In the rows, 128 means zero.
Turns, then the turns between two rows, first turn first; the first pair answered
k_625 (before -> after):
[ 68 116 147 129 101 157 101  88 104 105 138 168 174 135 134  67 164 144
 112]  ->  [140  94 169 128  88 154 129 109 135 127 153 133 195 123  52 101  96 113
 116]
[156 117  99 124 152 128 172 142 145 150 137 113  85 122 145 162 138 102
 128]  ->  [ 87 157 104 159 155 118 148 127 114 132 142 119  95 133 167 150 162 128
 121]
[117 133 163 138  97 144 118 146 126 106 111 131 166 103 102 133 138 140
 107]  ->  [158 108 138 107  99 159 129 150 148 117 101 136 147  98 119 132 140 127
 118]
k_487 (before -> after):
[ 85 164 171 172 110 105 124 112 106 112 141 110 173 144  77 136 112 145
 102]  ->  [173  86 142 106  88 154 127 119 156 125 124 133 168 150  64 105  89 116
 117]
[130 145 112 169 132  84 102 159 145 142 121 133 138 134 128 127 108 150
 156]  ->  [154 130 108 155 120  97 100 160 153 145 119 136 146 139 118 122  98 145
 159]
[ 98 160 155 162 133 110 137 134 131 131 132 105 142 130 107 138 106 144
 130]  ->  [155 117 142 123 113 138 136 137 164 136 125 118 143 132  88 121  89 128
 135]
k_672 (before -> after):
[175  94 102  94 135 135 137 145 148 145 118 140 100 107 158 140 132 104
 146]  ->  [172  91 103  87 120 147 131 141 148 141 119 155 106 114 162 121 138 112
 145]
[ 94 125 139 119 122 152 110  88 119 118 133 146 150 142 137 110 120 132
 123]  ->  [ 80 137 143 132 133 143 116  91 108 118 140 138 145 135 142 119 131 134
 123]
[147 126 146 139 124 113 137 128 135 143 130 119 143 120 102 156 105 109
 144]  ->  [151 115 141 131 117 124 128 128 141 139 129 128 148 129  93 139 104 109
 138]
[ 95 181 133 174 170  81 145 135  98 134 145  98 111 111 161 166 143 136
 126]  ->  [144 159 135 163 171  84 163 147 121 143 148  82 111 100 130 184 110 115
 129]
k_890 (before -> after):
[ 85 175  95 139 121  98 126 140 136 140 140 114  93 110 172 118 141 137
 164]  ->  [ 94 167  87 126 118 109 119 138 142 142 135 123  91 112 182 105 145 137
 168]
[186  81 123  88 123 141 134 130 167 151 130 139 124 119 125 116 116 107
 140]  ->  [178 115 148 117 137 111 154 138 154 156 136 113 123 106  99 155  96  99
 131]
[102 160 127 146 163 115 156  97 104 144  71 151  92 129 173 133 171 164
 142]  ->  [118 139 119 129 160 123 159 100 117 148  66 163  85 131 176 126 171 163
 146]
[135 133 109 119 121 130 141 110 136 127 126 136 115 134 139 121 123 122
 131]  ->  [142 134 111 122 127 127 144 116 134 128 124 125 115 132 129 126 118 122
 132]
k_623 (before -> after):
[134 144 124 126 149 105 141 132 123 129 125 120 112 102 144 143 147 131
 116]  ->  [143 116 120 100 128 138 122 122 130 126 114 147 118 124 143 110 157 135
 115]
[138 123 105 143 103 155 120 146 138 107 148 129 150 175  95 126 133 134
 108]  ->  [122 155 108 167 131 122 138 154 121 111 150 109 136 159 102 159 135 131
 111]
[ 98 104 148 116 102 174 120 111 140 123 112 120 128 172 149  83 121 129
 114]  ->  [118 124 170 147 116 142 151 128 139 134 120  79 144 157 100 130  78 113
 112]
[ 66 104  79 171 114 137 132 124  93 128 142 149 101 156 149 115 122 133
 100]  ->  [101  71  93 158  89 153 132 132 109 131 149 150 131 162  90 105  87 129
  94]
Pairs:
(2 to 3 turns a pair)
[146  95  67  74 127 154 126 117 140 130 106 175  81 137 213  90 171 121
 143]  ->  [216  71 119  75  90 164 132 133 168 141 131 145 149 142  82 106  83 102
 128] -> k_672, k_623
[105 148 133 149 144 117 158 127 123 122 119 112 101 110 117 167 153 124
 131]  ->  [111 105 129 118 110 167 118 109 137 111 113 154 128 134 111 105 157 140
 124] -> k_890, k_623
[ 58 147 111 153 174  93 185 127 111 129 138  99  98 119 138 139 125 125
 121]  ->  [119  99 126 122 124 137 170 125 149 138 143 107 150 139  49 101  71 119
 113] -> k_623, k_623
[ 95 127 151 120  78 164  85  80 106 126 132 168 163 145 111  67 121 158
  91]  ->  [151 156 165 150 131  93 163 123 117 155 143  99 139  92  75 178  66 105
 110] -> k_625, k_623, k_672
[181 101 110  92 138 137 167 119 193 143 112 109  95  83 144 173 157 100
 144]  ->  [175  88 105  76 124 155 154 115 195 143 109 123  98  95 150 150 170 105
 148] -> k_623, k_672
[176 116 114 104 142 131 163 150 166 120 105 128  83 117 117 164 118 125
 152]  ->  [141  98 134  96  97 173 111 121 155 100 106 157 130 152 101  94 123 158
 130] -> k_625, k_623
[ 98 122 109 121 118 181  91 101 117 104 127 152 115 141 192  70 175 149
 129]  ->  [125 159 177 181 123 125 129 132 109 115 159  74 162 120  66 148  85 123
 118] -> k_672, k_625
[105 131 161 144  97 144  95 124 115 118 140 122 194 163  84 109 118 144
  98]  ->  [163  79 100  76 111 172 113 124 148 133 112 158 136 151 150 104 137 124
 126] -> k_625, k_625, k_890
